In the rows, zero is written as 128.
Where one turn sends some rows of the set: a few examples, then the rows asked:
k655: 111 139 84 114 134 68 159 95 75 136 152 146 108 134 122 121 112 132 173
k145: 109 136 92 104 133 69 149 102 69 145 153 136 101 138 109 120 121 126 167
k838: 110 139 111 79 113 150 192 132 127 59 155 127 124 104 95 147 172 112 115
k214: 120 161 79 110 128 61 153 89 101 149 130 125 111 137 115 129 100 141 167
k791: 119 165 100 77 103 143 183 124 165 81 124 100 131 112 91 159 153 127 105
k288: 101 162 84 89 118 148 179 115 156 112 95 122 131 101 113 169 147 146 124
k83: 94 140 112 89 130 158 177 128 114 72 155 158 111 100 119 150 175 125 122
k172: 122 75 95 99 98 132 143 145 147 115 189 154 154 129 151 120 122 97 160
k607: 138 157 87 86 98 129 151 135 193 104 125 99 141 148 117 155 138 127 96
k74: 119 137 83 114 127 63 152 96 86 144 156 140 114 136 126 116 100 127 177
k42: 120 140 86 105 123 62 136 102 93 158 142 121 111 147 115 120 103 128 171
k21: 143 155 96 80 90 122 160 133 198 102 134 86 148 128 102 149 121 121 115
k583: 117 158 92 84 113 144 175 129 157 80 120 114 124 135 110 161 170 130 86
k738: 118 152 85 103 127 64 143 99 94 157 130 118 109 144 107 123 106 133 164
k428: 106 177 101 88 127 148 169 119 158 93 114 126 116 104 109 169 156 142 112
k777: 146 132 100 98 96 116 125 143 206 126 163 118 151 136 137 136 100 117 143
k354: 107 151 87 104 135 76 153 97 74 145 136 131 99 135 105 129 124 133 163
k544: 131 170 93 90 105 128 142 130 201 120 115 105 135 120 122 160 116 140 118
k303: 107 132 106 88 119 152 179 133 122 65 157 142 117 129 117 144 185 111 97
k756: 153 120 102 86 81 115 147 147 195 101 171 103 159 139 116 125 108 103 130
k183: 137 108 87 98 90 117 134 138 191 139 153 124 163 131 144 131 97 116 155
k39: 108 150 83 111 136 73 166 88 76 135 140 139 102 130 119 128 120 137 168
k28: 140 95 111 88 89 126 156 150 154 85 204 128 151 135 126 115 125 87 140
k147: 150 122 94 92 88 116 136 146 196 108 157 109 153 160 135 134 120 110 112
k793: 136 93 107 102 97 126 130 151 162 109 203 150 144 135 148 116 115 101 151
k379: 123 146 81 113 125 59 150 92 99 150 144 131 116 138 125 122 95 133 174
k70: 109 154 87 102 132 69 148 95 87 150 127 120 105 135 106 131 120 135 159
k909: 118 95 107 93 102 140 163 149 123 71 190 152 133 141 136 124 166 95 114
k292: 97 91 103 95 116 150 172 133 108 92 176 169 134 108 139 128 160 101 151
k270: 127 150 79 93 100 128 150 123 199 137 107 107 151 118 128 158 111 137 138
k505: 140 90 102 94 92 123 141 153 161 92 195 135 150 160 140 119 137 93 121
k580: 120 104 113 82 107 144 177 140 119 64 195 142 132 118 111 124 162 93 130
k253: 113 161 80 110 132 70 165 84 90 140 128 131 105 130 113 134 111 141 165
k873: 110 98 115 97 116 146 158 140 116 79 199 168 124 114 142 126 155 103 145
k812: 120 133 90 106 129 69 141 104 81 152 155 133 110 144 115 114 111 122 172
k618: 86 133 95 90 124 162 188 120 114 92 130 153 124 95 121 156 175 131 129

k379 -> k74
k505 -> k909
Now these:
k544 -> k777
k270 -> k183
k42 -> k812
k791 -> k21

Where one turn sends some rows of the set: a few examples, then the rows asked:
k616: 94 187 177 117 141 152 133 116 169 122 82 143 165 141 158 150 118
k119: 180 163 150 138 145 135 133 131 177 121 87 120 194 127 141 151 131
k463: 141 148 151 149 139 140 156 178 123 102 113 124 138 112 91 154 168
k269: 155 171 169 141 115 171 127 151 124 79 89 135 138 126 89 136 133
k767: 147 145 105 95 154 126 135 128 152 162 136 125 153 100 168 162 136
k14: 149 159 103 93 155 136 134 116 151 167 134 111 158 106 153 155 144
k664: 130 167 158 88 131 125 132 95 123 76 87 132 105 119 113 140 99
k731: 114 131 136 99 145 98 166 132 127 99 111 134 112 92 112 161 145
k366: 158 117 150 174 159 156 93 152 100 118 80 139 155 98 107 135 151
k858: 145 107 138 178 160 139 93 152 104 126 87 137 162 107 104 133 161
k557: 158 185 170 133 127 169 120 145 121 77 87 124 130 137 92 132 121
k511: 96 126 179 164 147 105 105 113 122 107 82 132 179 129 118 133 115
k880: 120 203 129 128 130 171 53 119 133 134 118 153 120 130 119 157 149
k536: 103 192 139 123 147 174 116 154 138 170 136 131 156 120 146 151 159
k709: 117 134 137 93 142 105 168 122 134 87 101 140 114 89 126 151 138
k275: 162 146 106 102 162 147 132 120 150 167 129 117 159 99 156 166 127
k137: 84 129 149 108 166 139 102 103 129 105 68 121 137 114 159 122 91
k749: 129 145 113 134 134 162 108 165 106 160 157 122 140 107 132 155 158
k369: 83 89 135 142 157 136 116 135 104 128 92 148 136 85 111 159 143
k189: 168 154 90 110 150 140 70 86 144 129 113 145 119 113 127 172 128
k758: 111 118 144 166 166 97 106 125 141 85 78 120 171 138 127 134 125
k495: 159 144 156 150 162 159 88 132 117 102 64 115 166 127 143 104 107
k820: 162 139 116 149 135 101 100 121 157 115 98 162 163 111 98 180 162
k114: 124 138 144 139 135 143 165 174 133 97 109 133 135 102 100 157 166
k718: 159 142 157 139 171 167 96 122 118 92 57 121 147 119 147 108 106
k245: 71 90 135 135 159 120 109 124 115 129 92 141 135 94 121 152 144
k3: 130 191 143 136 124 184 55 116 141 129 119 156 119 140 121 156 143
k302: 145 171 123 96 138 157 77 89 122 119 126 117 99 124 162 127 114
k698: 110 185 153 128 156 182 121 152 138 171 131 137 152 116 157 158 145
k552: 83 115 139 105 168 148 118 107 122 101 67 127 130 108 156 133 98
k10: 115 192 137 136 145 178 59 118 132 133 116 168 112 131 129 166 145
k761: 110 178 144 134 143 179 113 170 148 161 139 133 152 118 150 159 155
k30: 76 160 146 124 131 117 100 106 152 115 92 184 136 128 115 181 148
k746: 115 131 93 90 144 137 119 114 118 145 150 121 111 109 159 151 138
k533: 159 185 142 140 125 185 68 142 107 133 137 120 128 121 136 130 135
k627: 108 128 168 168 164 87 97 113 127 92 79 139 162 128 127 127 131
k260: 147 168 164 96 124 136 130 99 125 72 78 142 114 113 115 132 104
k148: 167 158 105 95 136 129 76 76 143 130 116 150 119 124 137 156 123
k494: 164 167 94 99 138 132 73 79 147 131 117 132 125 113 129 159 133
k199: 101 117 155 163 151 114 115 126 137 99 80 115 188 138 118 137 109

k10 -> k189
k3 -> k148
k880 -> k494
Now these:
k245 -> k858
k369 -> k366
k820 -> k119
k302 -> k746
k709 -> k114
k664 -> k731
k627 -> k758

